In the data rows, zero lies at 4.5, halfway between 4 and 5.
Here are some points, one per row:
[4 4 3 6 3 3 7 3 4 2 6 4 4 4 5 6 2 6 3 8 6 3 5 7 4 4 4 6 3 4 3 5 3 4 5 6 6
 3 5 5 3 5 5 5 3 7 2 6 4 5 6 2 7 4 6 5 3 6 4 6 3 7]
[5 7 1 3 5 4 6 4 2 7 4 5 6 4 2 2 5 2 2 3 4 4 3 3 2 7 5 4 8 2 3 4 4 4 6 6 6
 4 3 5 5 3 7 4 4 5 7 3 8 4 4 6 4 3 6 4 3 6 6 3 6 6]
[3 2 3 2 5 5 5 4 5 4 4 8 4 3 5 5 6 5 2 4 2 2 7 6 6 3 7 7 2 7 5 5 2 4 5 4 5
 2 6 8 5 3 3 5 3 5 8 4 4 4 4 7 3 8 5 3 4 3 6 5 5 2]
[7 2 4 7 3 5 4 4 6 2 3 5 2 6 6 3 5 6 7 4 5 5 2 5 5 3 6 2 4 7 8 5 6 5 3 3 5
 1 7 6 2 7 9 2 4 6 3 2 6 2 2 3 3 6 7 3 3 4 7 3 4 3]
[4 5 3 7 5 3 5 4 2 2 5 3 4 5 6 4 2 4 2 5 6 4 8 7 8 6 3 6 4 5 7 4 5 5 4 6 4
 5 5 3 4 4 3 4 4 6 4 4 5 1 7 5 4 5 6 7 5 4 4 5 5 4]
[3 6 4 5 4 4 4 6 5 5 5 3 2 3 6 5 2 6 5 6 3 1 6 7 3 5 2 8 6 5 5 4 5 4 4 5 5
 3 5 5 2 6 3 4 5 3 3 6 6 5 4 5 2 4 6 3 5 5 4 6 4 2]
[4 3 6 2 2 7 4 2 4 2 6 6 6 7 4 4 1 4 6 3 6 2 4 4 7 6 6 5 3 6 6 4 5 6 2 6 6
 3 5 6 7 5 3 3 5 2 6 3 6 7 6 4 4 6 6 6 4 3 2 5 7 5]
[6 7 2 3 5 3 6 7 7 4 7 3 8 8 7 4 6 6 7 1 3 7 3 6 6 2 4 5 5 5 3 7 2 7 2 3 5
 5 3 6 2 5 6 3 6 6 3 2 3 7 3 8 5 3 2 5 7 3 6 6 4 6]
[3 1 7 5 4 5 7 7 6 2 7 3 6 2 7 2 4 2 4 3 2 7 4 4 4 5 7 3 7 6 2 2 8 5 3 2 5
 6 3 5 4 4 4 2 7 7 7 7 3 6 3 5 6 2 3 7 1 3 6 7 7 2]
[4 4 5 5 5 5 2 4 4 4 7 3 5 6 3 7 5 4 7 2 5 5 5 3 6 7 2 5 3 2 3 2 4 4 7 2 2
 4 6 3 5 7 2 3 2 7 6 6 4 2 2 6 3 4 3 4 2 3 2 3 7 8]
[3 3 6 2 6 6 3 3 5 6 3 2 2 7 3 3 6 3 5 4 6 7 6 3 6 2 7 6 3 3 4 7 3 8 4 4 7
 6 7 3 2 2 3 8 1 6 2 4 3 6 4 3 2 3 4 7 6 3 6 3 7 3]
[4 3 6 3 3 3 5 4 5 4 5 7 2 4 2 8 4 2 2 5 2 7 4 7 3 3 5 6 6 6 6 5 7 4 5 4 3
 3 3 1 6 3 7 6 2 3 6 5 8 5 5 6 5 4 3 3 6 2 4 4 2 5]
[1 5 4 6 5 6 3 5 4 3 3 5 7 6 7 5 7 8 6 5 4 7 3 6 3 7 3 2 8 3 3 2 7 6 6 7 1
 4 4 4 2 4 4 6 2 2 6 5 5 5 5 3 3 6 7 4 6 6 2 3 7 3]
[6 6 7 7 1 3 3 3 6 2 2 2 4 6 4 4 7 3 6 6 6 6 8 2 4 6 6 3 2 5 4 3 2 3 4 4 2
 5 2 7 6 6 6 6 7 7 6 6 7 8 4 3 2 4 2 2 6 8 6 3 3 3]
[4 6 6 8 6 6 5 4 7 8 3 3 6 5 3 5 6 3 6 7 5 6 2 6 7 1 5 6 3 2 3 2 4 1 3 3 7
 7 2 7 3 3 2 4 7 6 6 2 7 4 4 2 2 2 8 7 7 2 4 2 2 7]
[2 3 2 3 2 7 4 7 5 7 4 6 3 3 5 6 4 6 3 7 3 5 5 3 5 3 1 5 3 3 6 6 7 5 4 3 2
 5 5 6 6 7 3 3 2 4 2 6 5 7 3 7 5 6 8 4 5 7 6 4 4 5]
[7 2 4 6 7 3 2 1 5 6 6 5 2 3 4 4 6 3 6 3 6 6 4 7 6 7 5 3 6 3 3 6 3 5 2 2 4
 5 7 5 4 4 3 2 6 5 2 7 2 5 9 7 5 6 7 2 4 7 5 3 2 6]
[6 2 3 8 4 5 2 2 6 5 2 6 7 5 1 5 2 3 2 8 4 3 4 3 3 4 4 2 6 5 6 6 7 6 3 4 4
 2 7 6 2 2 4 3 6 5 4 4 3 3 1 6 4 6 1 3 7 2 6 4 2 2]
[5 4 5 1 7 5 2 5 7 6 4 2 4 6 7 3 2 6 6 6 7 7 2 2 2 8 7 7 2 7 4 6 3 3 7 2 3
 5 2 2 4 5 5 3 6 7 6 2 5 3 5 3 8 4 7 6 6 4 7 3 2 2]
[2 8 6 2 6 7 8 3 6 3 2 6 2 4 3 3 4 3 7 5 2 5 5 3 7 3 3 3 7 7 5 4 5 5 4 3 4
 2 2 5 4 7 6 7 6 7 4 2 1 5 7 2 3 7 2 3 7 3 1 2 2 7]
[7 6 3 6 5 3 4 7 3 5 7 8 4 5 3 3 7 5 6 6 3 5 4 4 3 2 7 1 3 2 7 7 6 2 7 7 7
 3 2 2 6 6 1 7 7 6 2 3 7 7 5 6 7 5 5 4 2 3 2 7 4 2]
[3 5 2 6 4 5 4 7 6 6 4 7 2 3 2 7 4 8 4 5 8 2 3 5 4 3 4 5 6 5 5 6 3 7 3 4 2
 5 4 3 5 7 3 2 3 5 6 7 2 7 5 6 6 2 3 4 2 5 4 3 3 7]
[7 6 5 5 4 7 6 4 2 4 4 6 7 7 6 3 4 6 4 4 3 6 2 4 2 5 5 8 5 5 6 3 5 4 5 6 5
 4 5 2 5 3 7 7 5 5 7 8 3 6 7 3 2 7 7 4 6 4 4 4 4 5]
[5 4 7 4 6 3 6 6 5 5 3 2 1 2 3 5 6 3 3 2 4 4 2 4 1 5 7 3 1 6 5 2 2 2 1 8 3
 6 7 5 1 3 1 5 3 2 5 3 4 6 2 5 8 6 3 6 6 4 4 7 5 7]
[5 3 4 3 7 5 7 2 2 7 2 6 4 2 7 7 6 3 6 3 7 4 7 3 7 3 6 4 2 2 2 6 3 5 3 7 2
 7 6 1 6 3 5 5 6 4 2 3 3 5 3 3 2 2 3 1 6 2 7 7 6 2]
[6 5 3 4 5 4 6 3 4 8 6 4 5 4 2 2 4 7 1 4 3 4 4 4 4 7 5 4 5 5 4 5 4 3 5 4 6
 5 3 4 6 5 7 7 4 3 5 4 4 3 4 4 4 3 3 5 4 7 4 6 6 4]
[3 4 5 6 4 3 3 5 4 6 2 4 4 4 6 5 5 3 6 3 4 5 7 7 2 4 1 4 6 5 7 8 4 3 6 5 4
 3 4 4 6 3 6 5 2 4 6 4 3 6 5 5 6 2 6 6 5 3 2 6 6 5]
[7 5 5 4 3 5 4 6 3 4 4 4 4 7 8 6 3 4 1 5 4 3 6 6 5 3 4 7 5 5 5 4 6 4 6 6 6
 4 5 5 3 6 5 5 6 4 4 4 6 3 7 2 6 5 3 4 2 6 4 5 4 6]
[5 4 5 3 2 4 4 6 5 3 6 6 4 6 5 3 5 4 3 3 6 4 5 5 6 6 4 7 3 1 4 3 6 4 5 5 5
 5 6 4 7 5 6 3 7 5 3 5 5 2 4 2 5 6 4 5 6 5 2 6 5 8]
[3 5 5 4 4 5 5 6 5 4 4 6 7 4 7 4 3 4 5 5 4 3 5 4 4 3 3 5 4 2 4 5 5 6 4 5 5
 4 5 4 3 5 4 5 2 2 5 7 7 1 6 3 4 5 4 4 5 7 4 4 2 6]
[6 5 3 4 5 3 5 4 2 4 6 3 4 6 2 3 5 7 5 4 6 2 4 4 5 5 3 3 7 6 2 5 3 3 5 3 6
 6 4 6 7 4 6 7 3 2 5 4 3 2 3 5 7 3 4 6 3 5 5 6 3 3]
[7 7 3 3 6 2 6 2 3 6 5 2 6 1 5 8 5 6 5 3 2 6 2 2 4 4 5 2 5 6 4 4 5 8 7 7 8
 6 3 7 7 2 4 3 6 6 6 5 5 4 3 7 5 5 4 7 6 5 6 6 5 3]
[2 7 7 6 8 7 2 6 5 2 8 4 7 3 6 2 7 2 4 8 5 4 4 3 3 5 5 5 5 8 3 2 2 6 5 5 4
 7 5 5 6 6 4 3 4 1 2 6 3 4 4 5 3 2 2 6 2 3 6 2 4 5]
[4 2 6 4 5 2 6 7 4 4 3 3 4 3 3 6 2 4 6 5 3 7 7 6 3 3 3 3 7 3 6 5 4 3 7 5 2
 2 4 3 6 2 6 6 7 2 3 3 3 6 5 5 5 5 5 7 5 7 4 5 7 7]
[5 5 4 4 5 2 4 4 4 6 6 4 6 6 3 4 5 7 4 2 4 1 3 4 6 6 3 5 4 4 4 3 4 2 5 3 6
 6 4 3 6 3 7 6 5 2 5 6 4 4 3 3 6 5 3 3 3 4 5 3 7 3]
[3 4 7 4 3 7 4 5 5 4 6 6 7 2 4 7 4 6 5 3 8 5 7 6 5 4 3 4 3 6 5 2 7 6 4 3 4
 5 6 7 3 6 3 4 4 6 4 3 7 3 6 7 4 5 4 2 2 8 5 3 5 3]
There is one direction along which these points spread out most. Take the direction at right angles to it along which they spread out most. Go by this last direction. How many in every 100 of the points above lie lower along it than each point below? Answers are rounded to whole numbers. More than half of the points above lie lower than the first one.
[5 4 5 1 7 5 2 5 7 6 4 2 4 6 7 3 2 6 6 6 7 7 2 2 2 8 7 7 2 7 4 6 3 3 7 2 3
 5 2 2 4 5 5 3 6 7 6 2 5 3 5 3 8 4 7 6 6 4 7 3 2 2] 25
[2 8 6 2 6 7 8 3 6 3 2 6 2 4 3 3 4 3 7 5 2 5 5 3 7 3 3 3 7 7 5 4 5 5 4 3 4
 2 2 5 4 7 6 7 6 7 4 2 1 5 7 2 3 7 2 3 7 3 1 2 2 7] 11
[3 1 7 5 4 5 7 7 6 2 7 3 6 2 7 2 4 2 4 3 2 7 4 4 4 5 7 3 7 6 2 2 8 5 3 2 5
 6 3 5 4 4 4 2 7 7 7 7 3 6 3 5 6 2 3 7 1 3 6 7 7 2] 42
[5 3 4 3 7 5 7 2 2 7 2 6 4 2 7 7 6 3 6 3 7 4 7 3 7 3 6 4 2 2 2 6 3 5 3 7 2
 7 6 1 6 3 5 5 6 4 2 3 3 5 3 3 2 2 3 1 6 2 7 7 6 2] 31
[7 2 4 6 7 3 2 1 5 6 6 5 2 3 4 4 6 3 6 3 6 6 4 7 6 7 5 3 6 3 3 6 3 5 2 2 4
 5 7 5 4 4 3 2 6 5 2 7 2 5 9 7 5 6 7 2 4 7 5 3 2 6] 14
[3 5 2 6 4 5 4 7 6 6 4 7 2 3 2 7 4 8 4 5 8 2 3 5 4 3 4 5 6 5 5 6 3 7 3 4 2
 5 4 3 5 7 3 2 3 5 6 7 2 7 5 6 6 2 3 4 2 5 4 3 3 7] 47
[4 4 5 5 5 5 2 4 4 4 7 3 5 6 3 7 5 4 7 2 5 5 5 3 6 7 2 5 3 2 3 2 4 4 7 2 2
 4 6 3 5 7 2 3 2 7 6 6 4 2 2 6 3 4 3 4 2 3 2 3 7 8] 33
[3 6 4 5 4 4 4 6 5 5 5 3 2 3 6 5 2 6 5 6 3 1 6 7 3 5 2 8 6 5 5 4 5 4 4 5 5
 3 5 5 2 6 3 4 5 3 3 6 6 5 4 5 2 4 6 3 5 5 4 6 4 2] 58
[7 5 5 4 3 5 4 6 3 4 4 4 4 7 8 6 3 4 1 5 4 3 6 6 5 3 4 7 5 5 5 4 6 4 6 6 6
 4 5 5 3 6 5 5 6 4 4 4 6 3 7 2 6 5 3 4 2 6 4 5 4 6] 69
[3 2 3 2 5 5 5 4 5 4 4 8 4 3 5 5 6 5 2 4 2 2 7 6 6 3 7 7 2 7 5 5 2 4 5 4 5
 2 6 8 5 3 3 5 3 5 8 4 4 4 4 7 3 8 5 3 4 3 6 5 5 2] 39
[4 3 6 3 3 3 5 4 5 4 5 7 2 4 2 8 4 2 2 5 2 7 4 7 3 3 5 6 6 6 6 5 7 4 5 4 3
 3 3 1 6 3 7 6 2 3 6 5 8 5 5 6 5 4 3 3 6 2 4 4 2 5] 75
[7 6 5 5 4 7 6 4 2 4 4 6 7 7 6 3 4 6 4 4 3 6 2 4 2 5 5 8 5 5 6 3 5 4 5 6 5
 4 5 2 5 3 7 7 5 5 7 8 3 6 7 3 2 7 7 4 6 4 4 4 4 5] 72
